In the rows, 128 means zero.
One turn moves every row onto another: examples first, then more rows asked
tela: [136 147 153 117 119 106 136 146 161 120 112 160 129 160 115 142 128 164
  98 129 120 129 107 124 134 131 124 139 118 118 123  89 100 147 124 155
 106 150 149]
badub: [112 138 159 123 111  92 117 120 165 116 160 154 115 141  84 122 139 165
 111 127 144 134 155 131 129 115 126 135 115 136 114 103  99 173 132 163
 110 121 132]
topus: [115 165 156 141 152 116 139  98 132 120 136 132 105 133 141 153 135 117
 120 128 166 103 146 133 118 133 138 136 135 124 110 136 100 123 167 146
 118 125 111]
sapob: [105 114 172 130 115  87 109 115 133 138 162 134  95 139 112 128 138 146
 119 104 135 150 176 135 152 128 134 118 117 137  92 114  97 154 159 150
 131 117 140]
nedeb: [120 167 151 142 142 114 138  97 135 122 133 139  97 129 132 143 133 112
 123 136 164 108 144 142 116 124 135 140 132 125 113 132  97 126 169 145
 121 124 107]
Deki: [101 120 159 120 138 113 152 158 126 128 141 107 125 148 152 160 143 148
 109 125 132 129 149 114 143 162 132 107 126 112 106 139 118 118 126 131
 132 142 140]
nifo: [119 174 147 142 146 117 139 100 135 122 132 137 109 135 138 151 131 119
 113 134 164 101 138 136 116 131 136 138 133 123 122 135 103 118 160 150
 116 130 110]
zirus: [101 118 163 136 105  81 144 126 135 113 126 134  83 127 116 149 149 141
 117 114 117 138 139 131 154 147 142 111  95 118  93 106  91 123 143 145
 147 115 155]
Vula: [ 98 126 150 134 129 101 133 147 122 142 161 124 112 166 142 150 146 147
 105 113 120 128 166 137 153 140 133 112 119 142 113 126 107 136 153 166
 152 152 155]
laguk: [121 130 166 111 106  98 143 130 158 110 134 148 117 124 100 112 136 149
 121 144 149 146 137 127 124 124 115 128 119 108 117 106  93 165 135 110
 100 121 117]
depi: [119 144 140 121 124 120 153 160 148 121 133 139 141 153 129 133 128 162
 103 149 133 119 119 124 126 135 116 131 124 114 140 121 117 142 113 136
 110 154 133]
dele: [116 127 155 132 137 116 131 136 118 138 130 133 110 163 144 187 138 148
  88 119 145 133 152 112 140 146 140 122 121 111 120 140 111 134 139 141
 163 139 156]
duvuf: [140 123 172 127 119 116 117 107 154 134 125 171 114 137 105 127 128 150
 104 142 156 150 155 121 121 115 117 138 131 121 123 110  89 191 143 130
 122 123 123]
fisus: [102 134 149 118 129  90 131 149 123 139 157 123 117 173 132 171 147 149
 102 103 128 135 162 132 151 139 137 113 120 132 103 125 108 134 152 160
 152 143 155]
ropun: [108 115 152 151 138 129 144 134 123 139 133 133 107 154 150 162 144 140
  99 137 127 127 168 124 141 154 126 117 128 131 122 136 103 144 150 152
 171 148 142]
Robul: [124 137 151 136 136 137 141 136 160 113 133 155 138 157 127 159 148 160
  93 154 142 111 152 112 119 144 116 138 128 134 133 126 104 175 125 165
 138 149 128]
refit: [116 104 180 137 127  94 121 121 136 137 120 129  96 135 134 128 132 143
 122 102 112 147 151 125 157 150 141 111 122 128  80 105  96 138 154 147
 122 124 144]
Puza: [125 141 163 116 107  89 118 126 158 125 153 162 115 149  89 115 135 157
 113 127 141 145 155 138 131 108 121 138 120 136 119  94  91 180 150 149
 111 128 129]
vubi: [124 174 151 137 151 117 142 105 137 122 131 132 109 137 139 151 137 117
 119 132 165 102 142 133 111 130 135 138 135 122 117 132 101 122 167 144
 117 128 110]
tivop: [109 112 167 141 111  99 127 104 131 122 135 144  84 127 113 160 141 141
 104 124 156 145 168 120 143 136 140 115 105 109 107 127  96 150 147 125
 162 101 143]
molu: [ 98 109 168 135 108  94 150 124 128 122 141 122  90 114 124 124 135 138
 127 127 138 146 157 131 150 140 130 110 109 108 103 126 100 133 142 107
 136 111 128]
vog: [122 154 143 115 130 105 128 158 149 134 152 148 140 179 119 149 141 164
  93 126 136 125 138 130 131 120 119 138 126 139 130 107 109 155 137 170
 123 159 142]
lol: [119 169 147 143 144 115 138  98 132 127 129 134  99 133 139 147 130 114
 118 131 164 107 140 139 118 128 137 140 130 121 116 132 101 113 165 147
 121 125 115]
Bevi: [133 124 175 118 109  89 133 126 156 125 110 156 106 132 105 119 137 141
 120 118 123 150 133 128 139 123 127 131 116 121  97  84  83 166 154 132
 110 122 134]
dumo: [136 146 147 125 128 125 133 144 146 134 117 163 133 170 127 160 127 158
  82 146 146 128 132 118 120 121 113 143 129 120 146 115 103 166 132 147
 139 156 137]
nete: [105 105 176 128 116 100 126 119 127 133 142 121  97 121 129 120 122 144
 121 114 138 150 155 123 149 141 137 107 121 102  97 130 109 133 135 116
 114 115 133]
Ler: [121 176 152 138 147 113 141 101 141 120 133 139 104 133 130 149 135 116
 120 136 167 105 141 136 109 126 133 143 131 122 115 129 100 128 166 143
 115 123 107]
dav: [117 121 171 139 110  97 128 111 169 100 132 149 103 119  98 117 139 159
 125 127 120 130 135 123 140 142 136 130 104 127 102 100  93 158 120 161
 106 112 138]
Bovaz: [ 94 123 159 128 104  81 119 115 133 124 162 135  88 137 100 135 144 149
 116 105 139 148 169 142 154 120 138 112 106 128 104 114  96 143 151 146
 141 111 147]
Ruli: [125 129 160 145 105 116 123 105 161 110 137 167 105 126  92 134 136 160
 104 151 154 130 151 122 123 124 123 139 109 119 129 118  97 176 121 145
 129 115 126]
vubur: [115 149 144 117 128 108 143 157 157 123 158 144 138 172 115 148 153 161
 100 135 131 113 152 130 131 127 114 135 128 148 126 112 105 166 138 177
 132 157 136]
sok: [116 135 157 115 135  98 145 158 136 121 119 128 125 162 138 178 149 152
 101 110 119 127 128 113 144 160 139 119 116 115  99 110 105 126 136 156
 136 140 159]
tusiv: [112 121 154 144 131 111 149 150 135 134 121 130 114 154 151 140 142 145
 111 127  92 122 136 130 154 154 124 119 124 137 111 106  97 131 146 167
 140 157 151]
guf: [103 123 148 129 130 115 159 157 117 140 134 114 116 148 156 142 132 140
 110 130 118 134 140 131 150 150 122 112 124 115 120 131 109 116 140 126
 142 152 143]
saval: [120 169 155 140 146 110 133  93 136 120 133 138 101 128 133 150 130 117
 120 129 169 110 145 132 114 128 142 139 131 120 110 130 102 121 160 147
 112 118 109]
saz: [125 133 163 123 134 111 156 151 172 105 123 150 134 145 122 136 156 155
 118 141 112 115 134 121 126 152 114 133 124 140 110  95  90 165 135 166
 113 146 129]
Gipu: [116 101 172 151 122 116 112  98 124 143 132 143  85 128 131 137 125 138
 113 124 142 146 174 124 148 135 133 119 122 125 105 129  97 156 151 135
 146 117 134]
susaf: [125 137 153 112 133 123 157 166 154 117 131 136 149 151 135 133 142 155
 112 149 133 120 136 117 120 142 111 128 132 121 124 115 108 159 126 135
 106 153 120]
gisik: [120 172 151 144 149 117 132  99 139 124 134 141 105 134 134 144 129 121
 120 135 166 106 141 137 115 124 136 142 135 125 117 134 103 126 163 149
 109 128 109]
Mogil: [116 120 166 131 111 113 132 123 158 113 143 145 115 120 102  97 122 159
 124 144 139 134 134 127 125 124 119 129 117 113 118 113 104 160 115 131
  87 121 116]

Ruli turns into Gipu
vubur turns into Puza
saz turns into Bevi
Now find these:
Deki turns into susaf

One turn moves every row onto another: examples first, then more rows asked
guvu: [ 85 136 126 128 147  84 128 110 142 133 155 123 101 114 120 131 148  94
 119 167 154 122 160]
romuz: [109 155 131 112 123 104 132 133 132 127 135  89 113  96 132 135 171 117
  91 162 153 125 144]
niba: [130 115 106  87 129 127 126 136 160 139 146 134 139 119 141 104 141 110
  96 163 125 141 173]
pumum: [ 86 128 129 142 158  87 141 112 148 122 156 127 112 117 113 127 157 102
 110 160 154 121 155]
meger: [135 102 119  93 138 123 125 128 158 134 150 132 141 121 136 104 137 115
  96 162 134 151 171]
sodu: [ 94 150 109 128 158  94 143 142 153 123 142 139 105 108 125 133 165  91
 119 169 157 115 156]
tad: [112 141 141 116 126  99 135 130 129 127 140  87 116  97 131 135 169 120
  95 158 163 132 143]
Gazel: [141 159 141 124 131 110 121 124 163 147 102 138 143 116 146 130 142 134
 113 145 170 121 186]
zim: [136 108 116  96 145 128 127 132 164 127 147 137 142 121 135 106 141 115
  92 164 128 150 169]
Pilol: [115 135 153 118 166 132 131 125 156 136 146 151 135 120 146 125 146 119
 139 110 140 129 166]
Dus: [135 155 134 133 126 113 129 125 166 147 105 137 153 117 143 124 149 139
 107 139 164 111 183]
Vubul: [ 92 136 117 143 164  93 149 133 154 116 149 137 114 114 115 128 167 101
 113 163 156 118 152]
vide: [131 106 114  90 129 121 124 131 156 142 150 130 140 118 139 104 136 113
  99 162 133 145 174]
Rivel: [106 132 149 115 148 129 131 121 150 149 151 144 134 120 147 123 143 118
 140 106 140 122 169]
femiz: [114 152 146 113 168 139 127 127 160 130 140 154 130 121 147 127 149 115
 134 115 127 125 166]
tig: [ 90 151 115 118 148  89 130 128 145 133 147 130  98 109 126 134 152  88
 124 171 156 118 161]
zusav: [101 146 141 110 141 133 128 121 150 151 148 144 130 119 150 122 145 114
 136 110 126 112 170]
diz: [114 161 130 113 135 109 135 136 137 115 130  95 113  98 131 138 175 116
  87 164 148 129 142]
Rese: [134 116 108  93 138 131 127 137 163 130 144 137 141 119 138 106 144 113
  90 165 123 142 170]
Kunen: [119 139 146 121 140 101 136 130 134 117 138  92 119  99 127 137 171 122
  92 158 166 139 140]
nupo: [120 152 140 119 147 107 136 135 140 109 132  97 117  99 128 139 175 120
  87 163 157 137 139]
Topir: [105 157 137 108 153 140 125 124 156 139 142 149 128 119 149 124 147 112
 132 117 119 115 169]
dalo: [129 156 137 140 127 114 126 110 165 142 109 133 153 122 137 122 149 141
  97 139 150 110 182]
sif: [138 163 147 123 135 110 111 107 163 143 104 134 140 119 143 130 136 132
 110 148 158 125 187]
Moga: [131 161 146 133 133 112 115  98 164 139 107 131 146 124 137 126 141 137
  98 145 148 118 184]

zim turns into Rese
Topir turns into zusav
tad turns into Kunen
Now find these:
sodu turns into tig
dalo turns into Dus

One turn moves every row onto another: examples first, then more rows asked
rusag: [165 124 128 118  96 119 122 154 137 117 118 112 136 118 130 120 122 102
 104 112 136]
degal: [129  95 153 139 115 110 129 139  91 130 109 108 154 116 123 133 119 121
 130 103 109]
niku: [147  96 142 127 117 109 115 157 102 109 136 136 128 125 122 123 128 149
 119 107 122]
gitab: [136 125 192 107 123 107 109 141 137 128 117 133 161 154 148 116 141 122
 119 100  98]
tesod: [138 114 158 119 128 141 125 132 138 135 143 149 106 131 117 122 133 124
 157 121 113]
Tisu: [148 134 133 114  92 121 121 150 137 138 127 128 144 111 127 124 137  96
 101 108 133]
ker: [143 121 134 133  95 111 128 140 121 132 122 120 140 109 124 128 112  97
 116  87 130]
nak: [158 120 126 134  93 123 125 150 129 116 128 123 131 120 125 125 119 109
 116  95 134]
Vagov: [110 116 143 107 156 123 111 122 118 133 120 157 123 129 114  99 137 101
 123 120 124]
Mulu: [126 114 159 164 144 133 108 149 112 122 125 111 131 154 134 142 122 136
 127 102 136]
Niriv: [127 102 150 140 137 121 112 146 134 120 107  94 136 135 147 128 126 151
 119 137 128]
zalot: [137 125 174 122 148  95 108 160 115 153 111 117 145 144 122 135 160 114
 109 120 118]
pok: [127 120 187 128 127 128 109 133 131 113 121 128 155 160 158 121 117 127
 125  87 110]
ral: [126 111 136 120 151 136 113 128 121 108 117 151 120 137 112  97 142 109
 140 132 120]
Duter: [128 113 147 104 161 114 115 128 117 118  99 133 126 137 116 100 135  92
 123 134 119]
sen: [136 121 182 114 115 121 110 140 148 113 118 131 158 153 157 112 145 135
 128 113  99]
biviv: [122 124 158 141 116 146 117 152 100 142 124 122 169 129 121 139 149  97
 121 111 121]
Tigi: [129 116 179 121 119 126 111 134 147 106 117 123 154 149 163 114 122 137
 124 106 107]
leb: [126 118 149 125 163 137 113 126 109 113 111 138 128 148 114 108 129  83
 134 119 128]
pivu: [167 113 172 107 150 122 121 137 133 125 110 114 114 146 120 127 122  96
 138 130 115]
Baz: [107 122 171 140 145 105 108 144 109 159 129 128 135 136 130 140 130 126
 109  92 129]
Vopek: [150 131 169 123 145 153 114 137 130 133 134 137 115 154 119 133 134  87
 142 119 126]
Kezuk: [131 117 154 126 129 114 108 161 138 136 121 123 137 135 130 121 173 147
 118 144 118]
Zasaf: [119 126 151 105 123 138 106 154 122 145 128 122 157 120 139 125 140 113
  83 125 139]
Zal: [111 104 140 116 156 128 118 115 120 117 105 134 124 125 123 100 114 103
 127 126 123]
samo: [126 126 192 117 124 114 109 136 130 129 126 141 156 154 152 120 128 124
 121  83 104]
divu: [131 108 171 107 143 128 128 117 137 147 109 108 119 123 132 127 102  98
 135 126 117]
kar: [162 112 146 108 135 120 103 165 111 105 126 117 139 141 134 127 130 124
  87 127 138]
nirav: [128 116 165  91 139 125 118 125 145 154 136 143 105 121 130 120 116 116
 124 121 124]
diraf: [154 134 139 130  97 121 125 148 121 137 122 121 148 119 120 130 133  83
 112  95 131]

Duter turns into Zal
pok turns into gitab
Mulu turns into zalot
Now find these:
degal turns into Zasaf
tesod turns into Vopek
Tisu turns into nak

One turn moves every row onto another: examples first, then more rows asked
Pavu: [133  98  86 107 138 149 160 126 141 106  94 149 169 134 132 123 138  98
 190 137 169 149 141 115 102 125]
zoz: [119 107  97 146 108 167 143 131 165 114 101 143 128 125 140  99 140 135
 166 141 138 151 128  84 120 140]
pebe: [145 114 123 120 122 148 124 133 135 121 100 141 124 159 168 117 154 124
 155 142 166 118 136 125 119 128]
rolur: [130  87  88  97 133 137 154 132 155 110  91 157 175 134 137 127 148 110
 186 125 151 162 117 123 114 120]
fid: [145 122 122 112 131 159 135 130 142 112  82 169 150 144 121 118 156 136
 117  90 125 152 125 125  86 143]
sud: [116 127  97 131 113 167 127 137 151 124  96 149 134 112 154 103 141 145
 176 127 130 141 138  90 103 133]
gifog: [154 121 125 142 125 148 134 108 142 108  96 171 153 138 123 121 146 150
 137  89 132 143 140 119  87 148]
zemu: [144  97 133 120 136 170 124 140 148 109  91 130 117 157 164 117 151 126
 143 138 171 140 132 109  97 134]
bopab: [127  70 128  88 143 141 147 121 124  74  97 149 169 126 127 132 155 139
 173 125 144 146 127 107 118 147]
kupaf: [139  72 118  94 140 161 140 125 128  82 115 146 165 121 119 142 140 135
 154 132 141 120 139 124 118 151]
mota: [144  84 129  95 147 155 141 129 127  71 111 128 160 127 115 128 137 129
 146 126 140 148 117 111 128 138]
mumeg: [111 111 119 101 134 157 153 103 163 112  97 174 131 122 118 143 179 140
 153 126 146 167 160 106  92 138]
fotuf: [148 144 113 116 130 159 149 112 157 106  95 179 146 124 134 114 153 147
 123 105 130 145 140 108  91 144]
Betab: [141 100 119 138 132 171 140 145 148 136  95 134 127 148 149 116 153 116
 164 146 175 127 118 117 110 138]
Zifo: [100 119 131 109 135 162 154  99 147 111 101 179 144 128 117 151 157 135
 170 118 139 164 149 111 111 151]

zoz turns into rolur
kupaf turns into gifog
Now find these:
fotuf turns into Betab
fid turns into zemu
sud turns into Pavu

